(in the rows, 128 means zero)
One turn moves every row onto another: examples first, then more rows asked:
j_337: [134 119 104 142 131 117 146  99 126 156 158 130 145 147 136  90 128  98
 125 121 120 136 148 118 122 120 148  98  87 112]
j_81: [129 120 155 149 148 128 110 102 111 133 168 145 140 151 128 149 136 108
 154 101 127 140 115 148 153 107 118 124 140  80]
j_875: [141 134 121 169 142 118 130  91 147 160 150 138 133 104 108  99 148 134
 116 133 123 133 163 162 140 112 126  99 135 113]
j_939: [136 124 111 136 134 116 124  87 127 139 137 108 132 130 141  96 166 137
 133 101 112 118 159 109 134 128 114  92 124 140]
j_213: [132 124 143 157 163 138 123  86 110 115 167 155 144 139 133 149 121 124
 174  97 133 137 131 143 145 131 102 111 156 100]
j_836: [135 127 102 166 141 125 137 109 134 166 164 128 138 134 128  90 140  89
 141 143 125 136 130 118 142 130 140  98 101 100]
j_509: [126 107 119 152 158 115 113  94  90 121 172 129 141 112 156 142 110 103
 152 113 145 145 132 137 126 106 100 109 164 107]
j_465: [119 100 126 134 144 103 100  92  91 119 172 128 151 135 140 154 137 103
 149 122 124 137 129 127 133  97 122 123 154  96]
j_239: [106 113 107 124 128 107 124 113 165 142 153 146 163 122 123 112 152 142
 123 132 105 135 145 135 147 138 133  94 133 110]
j_309: [125 135 120 139 136 109 135  79 104 118 166 151 103 125 118 146 102 115
 155 137 133 125 152 138 144 137  86 118 147 121]
j_31: [134 121 118 146 155 105 123  86  75 117 175 136 144 113 121 126 117  97
 144 129 137 140 156 131 131 112  93 128 145  86]
j_955: [133 158 113 124 168 106 131  98 114 134 160 112 142 125 131 134  99 100
 137 113 103 131 142 140 120 123  73 105 149  95]
j_716: [123 150 135 140 154  95 115  94 122 157 173 123 127 138 117 139  98 129
 141 120 101 132 124 135 116 113  96  96 173 101]
j_920: [125 158 132 122 138 117 144  97 100 136 167 143 131 114 118 150  98 117
 156 116 116 128 143 147 145 142 108 122 144 138]
j_156: [121 111 120 129 123 103 120 117 166 147 158 152 167 132 110 103 127 127
 133 120 104 134 160 133 142 127 136  78 125 110]
j_679: [119 146 116 146 132 135 134  79  88 131 170 134 125 117 131 144  95 115
 174 130 118 133 127 139 131 132 112 111 152 119]
j_928: [125 130 144 128 137 124 113 112 102 113 163 155 128 131 130 127 126 116
 171  96 128 133 142 141 164 132  80 113 141  97]
j_866: [129 142 131 146 149 123 115  92 115 137 166 113 142 118 121 143  93 113
 157 104 116 137 124 129 128 133  78  88 164  91]
j_761: [125 125 107 158 152 116 148  93 158 158 147 147 143 132 119 107 138 131
 103 145 122 142 140 155 139 122 139 109 119 109]
j_658: [117 112 110 139 127 108 120 122 148 147 169 137 167 127 113  97 145 128
 148 128 100 135 143  99 153 140 135  85 145 113]
j_806: [122 116 111 123 144  99 124 107 135 147 130 114 161 141 140 102 147 142
 122 108 119 133 136 110 140 133 129  89 117 142]
j_744: [138 126 135 131 160 127 138 117 106 107 166 150 149 154 132 145 119 120
 144  83 129 147 136 134 149 130  97 121 146  91]
j_829: [128 117 114 175 153 118 132 101 166 152 146 151 138 130 118  99 135 126
 128 145 113 135 141 144 166 110 133 104 147 129]
j_970: [133 120 116 156 144 122 141  87 163 149 139 154 141 145 120 102 128 115
 121 132 110 132 156 157 144 107 137 104 109 120]
j_538: [137 108 111 157 158 108 128  92 134 147 137 108 148 145 138  95 144 115
 128 114 120 128 137  91 152 122 124  98 129 147]
j_557: [131 103 119 131 134  98 126  99 138 145 138 118 162 138 134  97 128 123
 113  99 111 134 155 107 140 111 130  91 121 145]
j_403: [139 149 133 141 160 102 119 105  87 132 154 122 134 135 117 110  94 125
 150 104 124 139 141 130 134 116  70 100 155 103]
j_253: [131 115 108 133 157 102 118 112  91 109 162 144 152 122 138 155 113  95
 148 133 146 140 144 156 136 111 109 118 140 109]
j_3: [122 152 134 136 142 106 126  77 102 155 168 127 106 146 128 153 107 116
 163 127 118 119 122 131 123 131 116 108 140 131]
j_87: [133 130 110 145 149 117 143 101 120 165 145 116 155 136 133  94 147 113
 117 122 130 140 131 126 131 129 144 104  88 107]
j_781: [151 129 103 162 135 127 126 109 116 146 141 120 134 143 123  98 152 118
 137 125 143 134 143 134 129 124 131  84  92  95]
j_455: [128 105 104 141 107 113 123 117 138 126 163 142 144 123 111 111 152 154
 124 125 120 140 160 121 140 132 132  84 146 106]

j_403 moves to j_31
j_716 moves to j_465
Now find these:
j_836 moves to j_829
j_87 moves to j_761
j_337 moves to j_970
j_866 moves to j_509
j_875 moves to j_455
j_920 moves to j_744

One turn moves every row onto another: examples first, then more rows asked:
j_754: [139 113 164 148 139 128 136 121 130 111 104 131 152 126 112 104 121 121]
j_7: [135 132 160 139 143 136 139 103 123 111  92 125 124 119 133  98 130 127]
j_926: [153 119 153 132 146 147 150 125 153 125  94 135 115 117 134 128 121 114]
j_893: [154 133 112 123  76 134 127 118 155 137 119 132 127 128 129 119 148 135]
j_290: [155 130 113 124  75 133 127 120 155 137 121 133 130 128 126 119 147 134]
j_956: [127 156 139 112 114 120 147 125 144 142 112 119 129 132 106  98  97 159]
j_664: [117 128 120 137 134 115 108 138 161 169 131 133 138 142 140 110 124 119]
j_412: [136 115 145 139 149 123 134 138 139 113  94 132 152 133 122 139 124 128]
j_764: [138 139 150 122 107 129 134 116 102 126  99 132 134 128 122 138 109 101]
j_398: [109 131 147 142 132 134 150 105 136 137 149 135 125 128 137  90 132 162]
j_618: [156 110 160 137 142 146 150 127 153 125 102 137 124 116 124 120 117 110]
j_847: [112 115 144 147 131 125 146 125 144 138 156 139 148 135 123 106 126 160]
j_51: [152 127 104 120 114 137 141 111 133 139 140 122  93 120 116 123 122  99]
j_650: [114 141 118 131 138 121 110 127 158 168 122 129 119 137 154 106 130 123]
j_274: [154 118 102 123 113 133 139 123 138 139 145 125 108 124 107 132 117  97]
j_750: [120 127 133 143 127 120 109 126 155 168 137 132 137 138 134  85 121 115]
j_119: [138 139 148 121 108 128 133 119 103 125  99 133 135 128 122 142 109 102]
j_298: [154 120 108 124 110 137 140 113 133 139 146 123 103 120 108 118 117  96]
j_903: [110 141 123 135  96 133 137 129 124 133 161 125 130 131 139 132 117 162]
j_218: [130 135 141 129 155 130 137 120 132 112  82 126 124 125 143 132 134 133]
j_20: [115 114 137 132 144 128  97 131 135 118 159 130 121 129 133 122 128 112]
j_590: [107 124 128 136 142 122 145 134 150 139 144 139 140 139 137 134 132 166]
j_953: [127 151 137 113 113 118 146 132 147 143 114 121 136 135 102 105  95 158]
j_610: [116 140 130 136 130 126 111 114 151 167 128 128 118 133 148  82 128 119]
j_989: [104 139 131 132 143 130 148 115 142 138 137 134 116 131 151 117 139 169]
j_368: [112 120 132 126 149 129  97 129 135 118 152 128 112 128 142 129 132 115]
j_313: [126 154 131 109 117 117 146 133 149 143 109 120 132 135 107 113  98 161]
j_635: [138 141 148 120 109 128 133 118 102 125  98 133 133 128 124 142 110 102]
j_93: [155 113 153 134 145 144 149 131 156 126  98 137 124 119 128 131 118 112]
j_131: [113 124 137 127 147 133  99 119 131 117 153 127 105 124 143 116 134 114]
j_36: [138 141 149 121 108 129 134 116 101 125  98 133 132 127 124 138 110 102]
j_414: [115 117 142 133 142 132  98 121 131 117 159 128 114 125 134 109 130 111]
j_23: [152 124  98 118 116 134 140 119 137 139 139 123  98 123 116 136 121 100]
j_863: [155 117 159 135 143 149 151 120 150 125  98 135 115 115 130 117 120 111]
j_65: [109 145 124 134  97 135 138 124 122 133 159 125 124 129 142 128 119 163]
j_2: [156 131 116 125  73 134 127 118 154 136 122 132 130 128 125 114 147 134]
j_790: [110 139 128 137  94 133 138 127 123 133 164 125 132 130 135 125 115 160]
j_448: [125 160 133 109 117 120 147 126 145 142 108 119 125 133 111 106  99 161]
j_707: [110 143 127 136  94 135 138 122 121 133 162 124 126 129 138 121 118 161]
j_265: [155 133 115 123  74 135 128 116 153 136 120 132 126 127 129 114 148 134]

j_610 moves to j_750
j_218 moves to j_7
j_298 moves to j_274
Now find these:
j_313 moves to j_448
j_707 moves to j_790
j_290 moves to j_893
j_20 moves to j_368
j_863 moves to j_618
j_398 moves to j_847

One turn moves every row onto another: examples first, then more rows asked:
j_105: [125 138 150 153 103 118 146 120 145 121 118  91 137 124 131 131 119 126
 159 125 145]
j_5: [140 149 108 103 139 126 120 160 120 130 145 125 142 115 109 117 152 148
 114 131 140]
j_376: [153 123 141 157 142 135 114 132 119 132 127 119 120 153 155 125 130 145
 101 112 133]
j_402: [132 156 111 112 133 119 116 154 105 128 143 124 147 111 111 118 151 140
 110 133 146]
j_821: [139 140 129 106 141 136 137 133  94 121 117 126 101 124 129 132  97 110
 129 123 149]
j_296: [137 140 137 134  91 113 126 130 150 132 135 152 145 140 125 110 137 128
 130 121  97]
j_677: [145 120 138 157 147 131 104 130 110 140 126 122 119 140 131 122 133 136
 103 100 123]
j_803: [116 122 100 120 107 133 145 130 142 115 119 123 143  98 132 157 115 145
 118 155 129]
j_130: [126 124 131 111 130 134 131 130  95 122 111 135  99 118 134 139  95 110
 138 126 147]
j_704: [142 108 145 157 143 133 107 133 120 139 127 119 125 155 142 128 132 134
 106 112 125]
j_876: [125 128 109 119 110 131 143 127 149 130 104 121 152 106 134 155 126 155
 123 158 135]
j_425: [134 130 122 113 137 124 131 135 101 113 100 135 101 119 136 125  94 107
 141 129 137]
j_669: [129 130 156 152 115 124 134 112 147 124 113  93 140 123 129 128 122 120
 161 130 144]
j_813: [131 129 125 111 143 134 131 132  97 125 110 127  96 117 144 133  96 108
 131 130 138]
j_301: [133 148 124 125  93 103 132 125 152 128 142 142 147 141 129 120 140 136
 129 127  97]
j_408: [143 154 116 111 137 118 125 163 111 132 145 132 133 112 115 110 154 136
 112 135 138]
j_451: [137 149 121 113 140 120 118 167 114 130 136 126 132 106 111 106 151 140
 109 124 142]
j_410: [136 158 119 112 131 114 126 162 116 141 142 129 140 116 117 102 148 137
 115 119 151]
j_639: [140 119 140 158 145 138 114 128 111 138 117 111 124 155 145 129 129 145
 109 107 128]
j_584: [145 122 135 146 152 130 110 130 112 137 129 112 125 151 143 124 134 138
 103 100 119]
j_637: [126 145 132 129  95 110 125 134 141 130 139 149 142 149 131 115 137 141
 130 120  93]
j_844: [133 152 135 130 104 114 128 137 143 116 140 152 142 140 123 127 137 141
 137 124  86]
j_204: [134 131 146 146 111 122 146 108 137 122 117  88 134 123 135 142 114 119
 159 120 145]
j_300: [127 133 151 146 113 123 135 120 148 114 124  91 133 118 145 128 118 130
 165 124 147]
j_347: [154 130 129 159 141 134 101 135 113 134 115 114 119 154 143 134 129 141
 109 110 127]
j_413: [144 148 121 119 146 111 124 165 111 119 136 127 137 114 109 112 154 137
 117 138 146]
j_867: [121 126 102 123 111 129 145 126 151 124 112 135 138 106 124 150 126 152
 122 166 135]
j_880: [128 145 128 133  95 103 120 124 152 128 136 148 143 129 118 119 141 137
 129 132  96]
j_969: [125 138 136 159 118 122 143 120 149 116 126  96 128 124 129 133 115 124
 167 123 150]
j_354: [126 125  98 111 109 132 149 129 153 118 115 125 131 110 130 154 110 142
 125 160 133]
j_106: [138 148 134 127  93 118 127 125 140 123 141 157 148 141 135 116 140 144
 139 122  99]
j_504: [120 125 138 109 139 131 140 131 100 126 116 137 104 128 145 138  91 113
 130 122 136]
j_583: [127 125 152 156 112 117 138 109 139 121 117  97 125 115 126 144 113 117
 155 127 146]
j_203: [131 111  91 127 115 129 147 134 144 117 112 137 142 108 126 150 126 149
 130 158 131]
j_774: [128 123  97 121 110 135 151 128 146 125 115 125 141  99 130 152 126 145
 132 162 135]
j_333: [123 141 123 115 138 133 138 126  93 119 118 132 105 118 136 127  91 107
 120 124 145]

j_876 moves to j_410
j_583 moves to j_880
Now find these:
j_813 moves to j_774
j_5 moves to j_821
j_969 moves to j_844
j_204 moves to j_301
j_203 moves to j_413
j_130 moves to j_867
j_402 moves to j_333
j_637 moves to j_639
j_704 moves to j_669
j_376 moves to j_300

One turn moves every row onto another: examples first, then more rows asked:
j_317: [123 137 138 105 151 123 112 108 123 127 134 130 158 124 127 120 134 115
 114 107 130 107 141 135  98 138  94]
j_665: [123 112 139 102 129 127 121 152 116 158 139 135 119 149 155 114 150 142
 103 133 138 121 140 153 159 128 122]
j_563: [134 133 118 145 112 125 137 143 152 128 144 101 118 155 129 111 140 132
 143 129 152 127 120 118 157 123 136]
j_647: [121 113 134 118 117 138 139 129 127 151 133 121 131 146 109 152 105 112
 142 155 131 104 114  94 114 113 135]
j_747: [127 125 143 107 149 127 113 110 121 125 126 131 148 128 133 113 139 116
 117 110 128 103 154 142  97 146  93]
j_580: [136 115 100 134 115 103 111 116  89 115 146 154 122 128 125 123 142 132
 118 141 118 140 151 147 119 144 125]
j_794: [108  91 151 132 138 117 142 137 127 155 143 119 126 138 146 112 122 130
 128  99 153 113 132 114 114 106 113]
j_102: [125 118 124 128 109 128 121 120 142 122 109 126  97 122  86 130 139 103
 135 157 135 129 152 127 118 148 120]
j_217: [135 108 113 151 121 135 157 145  93 132 102 141 129 120 123 123 142 155
 159 139 136 124 125 122 122 141 138]
j_284: [128 136 119 149 108 122 127 140 148 138 140  96 116 154 128 112 141 129
 148 134 147 133 125 124 160 129 127]
j_496: [100 122 100 120 147 153 132 139 104 135 105 156 133 106 103 139 144 122
 118 134 119 133 145 126 126 111 117]
j_82: [142 138 134 112 115  99 108 140 121 133 135 113 131 140 151 141  90 119
 106 122 127 124 130 132 141 111 125]
j_133: [127 130 130 151 115 127 128 139 151 133 137  95 120 160 129 116 151 133
 146 141 149 125 120 120 153 134 127]
j_795: [144 138 137 104 111 100 108 133 123 129 134 108 131 138 150 143  98 128
 116 119 133 118 125 150 132 114 116]
j_537: [122 132 144 107 148 132 114 111 120 127 132 134 151 126 122 116 140 108
 111 105 132 112 152 131  98 147  95]
j_186: [149 146 139 102 119 105 111 135 128 126 130 106 127 141 148 141  93 120
 118 124 133 118 128 136 141 121 124]
j_993: [137 106 126 144 122 131 162 145  99 127 110 138 120 116 122 122 145 151
 162 143 137 115 128 113 119 136 143]
j_731: [127 114 128 123 122 137 136 126 125 166 117 134 133 147 101 151 111 121
 141 154 126 109 118 100 109 119 142]
j_35: [143 114  99 125 116 106 112 114  96 112 154 150 129 133 129 114 130 134
 104 136 115 130 145 137 120 150 120]
j_905: [101  91 141 148 137 117 144 128 117 150 137 113 127 141 145 106 120 127
 138 114 155 113 133 111 122 103 115]
j_418: [100 127 103 116 150 149 136 133 119 138 117 167 139 116 102 138 150 127
 113 138 118 139 139 129 129 112 121]
j_733: [123 108 124 103 129 131 120 143 110 162 141 145 126 151 144 111 151 144
 107 120 129 121 139 162 156 124 112]
j_458: [135  99 115 148 119 124 159 135  97 132 103 138 119 109 123 122 127 153
 157 139 139 122 125 122 118 138 141]
j_334: [122 134 140 109 145 128  98 108 119 131 127 135 153 129 125 118 146 112
 113 104 126 116 143 138  96 143 100]
j_737: [ 96 119 103 114 147 154 142 139 113 136 117 162 136 109 101 142 141 132
 120 132 118 129 142 132 132 112 120]
j_378: [135 102 119 147 122 121 158 143 100 132 112 143 121 120 121 123 139 157
 167 136 141 123 123 121 118 143 140]
j_910: [122 109 123 129 120 125 124 120 152 118 113 133 103 117  92 140 142 105
 130 151 128 131 154 142 112 142 108]
j_718: [132 135 125 156 113 123 131 143 145 122 136  97 119 150 130 113 142 134
 151 138 145 135 128 118 156 127 135]
j_660: [ 95 125 107 118 150 148 137 136 116 139 105 162 138 104 109 139 148 130
 114 123 119 133 137 134 126 115 117]
j_167: [140 145 141 105 112 102 109 131 113 130 135 109 127 140 153 147  95 119
 115 125 127 121 131 137 134 119 119]

j_133 moves to j_458
j_737 moves to j_537
Now find these:
j_647 moves to j_102
j_660 moves to j_317
j_496 moves to j_334
j_35 moves to j_665

